One vector is turned by the same rotation once a tick. Each row is the vector after some number of ticks, and that number follows the row.
The counts run from 0 to 458.
[ -3   1  -7  -5 -11  -6  -6  19  -3   7  -1  18  10  -3   3   4   3   0
  -9   9  -8  -6   9 -11   6   3  -1   7   9   8  23  10   8  -8 -17   0
 -13 -10  -5  16  -1  -1   3   0  29   9  16  -7  -3   7  -4  11]
393
[  8   2   8   2  -2  -8  -1   4  12   7  -8  11   2  19   0  17   8 -12
 -18   4   3   1  -1   6  12  -6   2 -15   3  13  11  -2 -16   9   3  -4
  -3   5  -1 -11  -9  -5  -1  17  22   8   4   0   0   4   1  -4]
331
[ -1  -6   0  -7  -3 -23 -14 -13  -1  10   5  12   9   5  22   1   0 -13
  -4   4  -4  -2  10   1  12   6 -10  -5   3   6   3  12  -5   2  -1   3
 -16  -1   5   8   5   1  13   5  17  12  25  12   7   2   6   4]
237
[  6  12  -2   1 -21 -18  -2  -4  11   9  -5   2  12  16   6  13 -10 -10
  -1  -4  -5   2  11  -1   4   1   6  -6  -2  -1  -6   1 -10   5   1 -11
 -11   0   3 -11  -6 -13   6   7  20   8  23   9 -16  -4  12   8]
321
[  4  -3  -5   9   0 -24 -15   5  10  18   4  22   3   6   6  -8 -12 -16
   6   0  -1   8   5  -2  10  -1   3 -15   0  -1  13   2  -7  -4  -8  -7
 -11  10  -6  -9  -6   6   6  10  19   2   7  -1  -8  11 -12  -1]
168
[ -1  -9   2   0  13 -13   2   1  -8  11  10   8  -4  12   3   7  19  -8
 -14   5   2  10  -4  19  10   2 -17  -9 -10  19  13   9 -13  -9   5   0
 -15  -7   8   0   1   4  -6  18   1   5   2  15  -1   2   8   6]
265
[ -9 -14   4 -11  10  -1  -2 -12  -3  15  -3   2  -3  18  -7  -2   4  14
 -15  -3 -11  -3   0  12   9  -4   6  -5   6  -7  13   7  -7  -5   2 -10
 -13 -15   3   6   2  10  -2   8  20  -5  11  -8  -9 -10 -15  12]
191
[-16  -1   9  -8  10 -34 -10 -11   5   3  11  -2  -2   7  18   8  -3  -2
  -5   1  -7  -6   2   4  23   2   4 -11  10   4  12   8   1  -9  -6  -4
   8  -3 -10  -6   3   9   3  11  17   0   5  -4  -8   1  13  15]
446
[ -7  13   5  11  -2 -14  -3  -9   2  11   8   4   7  12  -1   1   0 -16
   1   4   1  -5   1   9   5   6 -11  -7   7   5   1  15 -16  11   4  -9
  -5  -3   8  -1  -9  -7  12  19  28  18  12   6 -11   1  -9  13]
7
[ -1   0  11  -4   1 -11  -3  11  12  11   5  -4  -6  -2   7  -1  10 -12
  -1   3  -9  19  10   9   4   6  -8 -10   2   9   5  24   1   7 -16   0
 -11  -7  -3   0  -3   1  16  22  10   4  10  -3  -3   5  17   1]
281
[  5  -4   0   6  -9  -3  -2   2  10  11 -14   2   4   2  12  13   7   3
 -19  -1 -14  -8   0   0  26   0   3  -9   0  11  14   4   0  -5 -10  -8
  -2 -13  20  -8  12   8   6   8  17  -5  18  11 -10  -3   9   5]
315
[ -8   5   0  19  11 -12  15 -15   5  15   6  -6   0   7   8  10  10   2
 -10  -9  -5   6  -3  11  15  -2   3 -15  -3   3   0   5  -6  -5  -6  -8
   7  -6   2 -16  -6  -7  -4  24   8  -4  10   1 -26   0   4  12]
293
[  1  -2 -11  10   0 -22   2  -1   8  10 -11   3  10   9   2   9  -8   1
  -3 -11 -15  -2   8   9  14  -4   6 -13  -7   7   2   5 -12  -5   2 -11
   0  -1  10 -18   0  -7   1   8  13  -3  27   2 -27  -3  12   7]
85
[ -4  -7  19  -9   3 -22  -3   2  16   2   7 -11  -1   2  12  13  15  -8
  -4  -8 -13   4   7  15   5   8   2 -15   3   8   4  17  -1   7  -3  -4
 -13  -3 -10  -7  -9   8   7  19  11   3  11   3  -5   1  16   6]
45
[  3   6  16  13  -1 -14  -2   6  10  13 -10  11  11   0  -1  18  -7   3
   3   0 -28  -8  -2  15  10   8  -7   3  -5  19  14  -2  13  -1 -11   0
   4  -7  -3  -1 -11   1   2  20  18   1  17   0   0   1   5   4]
326
[ -3   3  -2  -1  -5 -13   4   4  -1   8  -5 -11   2  -6  -4   3   5   1
  -2  11 -11  25   9  14   2  -6  -6 -18  -3   2   0  12 -17   9  -4  -4
  -3   0   2  -5  -5 -13  10  25  23   9   7  -7  -3  14   0  -3]
51
[-18   4   8 -11  11 -19  -4 -22   7   5   5  -1   1   8  15  10  -4   9
  -7   4  -7  -9   8   8  19   0   8 -13  13  -5   4   8   4   4  -4  -4
   3  -6  -7   1   1   0  10  18  24   1   8 -10 -14  -6   5  14]
209
[  4 -13   1 -11   0  -8  -3  -2  -5   7   6   3 -10  19   8  19  23  -9
 -16  -4  -5  -6  -9  12  20  -2 -11 -11   1  19  11   8 -14  -2   1  -6
 -10 -15   4  -1   2   4  -1  15  11   6   4   9   8  -7  -6   5]
28
[  1  -7   4   2  -2 -15  14   3  -2  19 -14   0  -7  11  -4  13   5  15
 -14  -1 -16   6  -6   4  22  -4  -4   2 -20  13  14  -7   1 -15  -5  -5
  -2 -11  -7 -14  -2   9  -6  16  12  -9  13  -2  -4  -6   1   3]
344
[  5   5  -4 -15 -17 -10  -4  10  -5  -1  10   2 -14   4   9  24  20  -7
  -9  12   0   6   5   3  13   1 -13 -20  -7  10  11  -1  -6  -5  -7  -6
  -9  -7 -14  -6  -3 -10  -2  13  15  15   6   0  -3  -4  -5  10]
262
[  5  17   0  -9  -2 -17 -10  -7  -6  -3   8   4   7   7   3  26  -1   0
  -9   9  -2 -10  12  16  14   4  -6 -24   5  10   5   5 -15   4   6  -6
  -4  -4  -5  -4 -12  -2 -11  23   8   9  11  10  -1   2   6  13]
17
[  4   4  -2 -14   9 -22  -4  -8  -2   4  -3   5   4  14   0  18 -10   8
 -18   3   2  -8   6  10  17  -3   5 -23   5   0  11   2 -13  -2   3 -13
  -6  -3 -15 -13  -3   5 -15   3  12  -8   6  -5 -11  -6   0  13]
417
[  2   2  -5   4  -7 -10 -10   9  -2   5   2  12  16  -7   8   7   8   4
 -13   5  -6  -7  16   2   6   1  -6  -3   5   5  31   6  -3  -7 -17  -6
 -12  -9   1  12  -9  12 -15   7  15  -6   6  -5  -2  22  -2   7]
385
[ -2   1   9  -5  10 -27 -15   2   3  -1  18  11  -2   1  13  23   0  -6
   3   3  -7 -15   4  10  20  12   1 -17   3  12   7   8   6  -3  -4  -4
   4  -6  -4  -3   5   8   0  11  12   8  12  11  -7  -5  11   9]
246
[  1   7   4   3 -12 -19  -8  14  14   5  -4 -11   1  -6   2  12   3  10
  -7  -1  -9  10  12  -1  12  -1  15 -19   8   3  20  -2  -1  -4  -2 -11
  -5  -5 -10  -9 -11  11   2  15  18 -12   2 -12 -19  17   6  -3]
366
[  4   4   8   4   0 -17  -4   1  -1  11 -13  13   8   1   2  18  -5   7
 -13   8 -17  -6   9  10  11   0  -3  -6 -11  21  18  -2   1  -2  -3   6
   3   0  -3   6  -7   2  -7  22  12   2   8  -2  14  -4  16  -2]
334
[  5  10  16  -3 -12 -21  -3   1   6  10  -8  -8  15   7 -10  -3  -4   7
  -4  11 -14   7   7  11  -9   8 -12   5  -1  19  19  12 -11  -5  -5 -11
 -14  -7  -3   7  -8   3   0  13  21  -6   4  -1  -4   9  15   4]
119
[ -5  -7  -2   6  11 -17  -3   5   1  13  -5   9  11  17  -2 -12 -13  -4
  -4 -10   0  -1  -6   2   6  -6   2  -9   3   6  10  19  -2   4   2 -17
 -13  -6   9 -14  -2   5  -2   4  22   4  22   6 -12   4  -7  10]
398
[ -9 -12  -2   8  11 -27   2   1   6  16  -2  18   5  14   5 -11  -5 -15
  -2  -8  -2   4  -5   0  14  -5   9   3  -6   7  10  10   2  -7   2  -7
  -6   0   5 -12   6  12  10   8  21   4  18   1 -14   5  -7   2]
161
[-12   5   2   5   4  -3  10   0  -3  13   2  -4   7   7   7  12  14  -3
 -20   4  -2   5   9   9   3 -14   1 -10  -6   3   3  18  -9  12  -5  -1
   7  -1   7  -2  -4 -20   5  28  21  10  10  -4  -5   5   6   5]
295
[  9   7  -3   4  -5  -9  10   0   1  23  -7  12   3  21  -2   8  -4  -6
 -15   4   6  15   0   9  -7  -6 -14 -13 -11   6   7   5 -25   1  -4 -11
 -12   1  -1 -15  -8  -9  -6  10  18   3   9   0  -1   8  -3   3]
102
[ -2  15   6 -14  -2 -20   2 -13  -6  15   3  -8  -1  11   2   4 -11  14
  -1   1  -9   7   2   5   3   8  -6  -7   1  -1   7   0  -5 -10  -5 -23
 -10 -13 -18  -5 -12   3 -17  -1  12  -1  10  -9  -9  -4 -13  23]
424
[  3   8  -8  -8  -8  -1  -4  19  -3   5 -10  20   6  -5   9  17  -1   2
 -21  11 -10   2   6   0   7  -6  -9  -7  -5  12  14   1   0  -1 -16   1
   3  -3 -11  -2   1  -8  -5  10  18   7  11  -6   6   1  12   6]
98
[  8  12  10   6 -14  -6  -4   4   9  17  -8   2  19  -5   4  -5  -8  -2
  -1  -1 -18   6   0   7  -1   8 -13  -2 -10  11  10  20   7   5 -13 -12
  -5  -3   8 -11  -9   3   6  15  12  -1  19  14  -5   2   4   0]
318
[ -5   2   2  -4 -19 -17  -8   7   4   6  -1   5   7  -4  10   3  -3   0
  -2   2  -8   4  19 -11  -1   6   5   5   7  -5  17   4   5   2 -10 -12
 -17  -5  -2   3  -8  -1   3  -4  28  13  19  -7 -13  16  -5  15]
157
[-10  16   1  -1  -8 -16   5 -17 -12  16   6  -4  10  -7  17   3  -5   5
  -1  11  -6   8   6   4   3   2 -17  -4  -2  -2   6  14   6  -3 -13 -12
  -4 -12  -6  -1 -14   1  -5  10  16   9  12  -1   1   7 -15  18]
223
[-10  -2   5 -22   4 -12 -11  -3  -2   8  -5  -1   0   7  16  -5 -11  11
  -4  14  -9   3  11   0  10  -6   3  -7  11  -5  13  23  -1  10 -10  -5
 -12  -2  -8  11   8   1  19  15  21   3  17  -8  -2  -8  12  -1]
201
[ -5 -10  13   6  13 -21  -7 -11   7  11  -4   3  11   4   8  11  -1   6
 -16  -1 -12  -2  11  13  14  -3   1  -6   0   8  25   4  -2  -2  -6  -2
   2   2   0   0   0  11   1  18  18 -12  -4  -6   3  16  14  -9]
133
[  7   6  -5  -9  -5 -23 -15  -3   2  -2  18   9  -3   3   6  28  14 -10
   2   6  -5  -4  13  13  11  14  -8 -28   2  11   6 -10 -16  -2  -3   2
  -6  -4 -13   0  -4  -2  -2  15   6   5  10   3  -3  -2   2  10]
254
[  3  -4  -4   3 -13  -7   1   4  10   5 -12   2   4  10  15  13   0   0
 -20  -4  -9  -1   3  -8  21  -7   5  -6  -6   4   3  10   2   2  -6  -8
  -7  -6  10 -15  10  -1   7   5  17   8  29  11 -11  -5  10   9]
314
[ -5  -8  15  -1  10 -21  -2  -5  16  16  -4   2   7  14  11   6  -3  -4
 -21  -6   3   8   4   3   9 -11   7  -7   2  -1  14   4  -8   9  -8  -8
   0   6 -11 -13  -1   6   6  15  19  -3  -1  -6   0  11  12  -9]
132
[ -2 -17   5 -15  -1 -17  -2 -11   7  13  -4  -5   2  13  18   3  10 -11
  -3 -10 -12  12   9   9   7   4 -11  -7  -4  13   1  13 -13   4  -3   3
 -25  -3   3   3  -1   4  11  14  11   3  21   3  11  -5   9   5]
37
[  0  -1  -7  -1  -5  -9 -10   7   2  17  -3  21  -7   7   4   7   4  -5
  -5   8   0   8   8   3  14  -6   6 -20  -3  -9  13  -4  -2   0  -9  -9
  -2   1 -12  -5  -7  -4   3  11  30  10   7 -14  -8   4 -23   6]
175
[ -3   0   0   9  16 -25 -12  -4  -1  14   2  29  13   8  -5   2 -10  -3
   5  -1  -3  -8   6  13   3   0  -8  -9  -2   7  21   8 -15  -6   1  -1
  -4   3   4   3 -12   5  -3  17  21   2   6  -2  -7   8   3   6]
170
[ -3   2   7   6 -13 -21  -8   2   2   9   3 -12  -3  -2  -4   4   1   2
   6   3 -17  -3 -11  16  11   7  -6 -10   1   4   0   8  -1   0   0 -15
  -1 -16  11 -14   0   5  13  13  21  10  15   4 -16   4 -25   5]
242
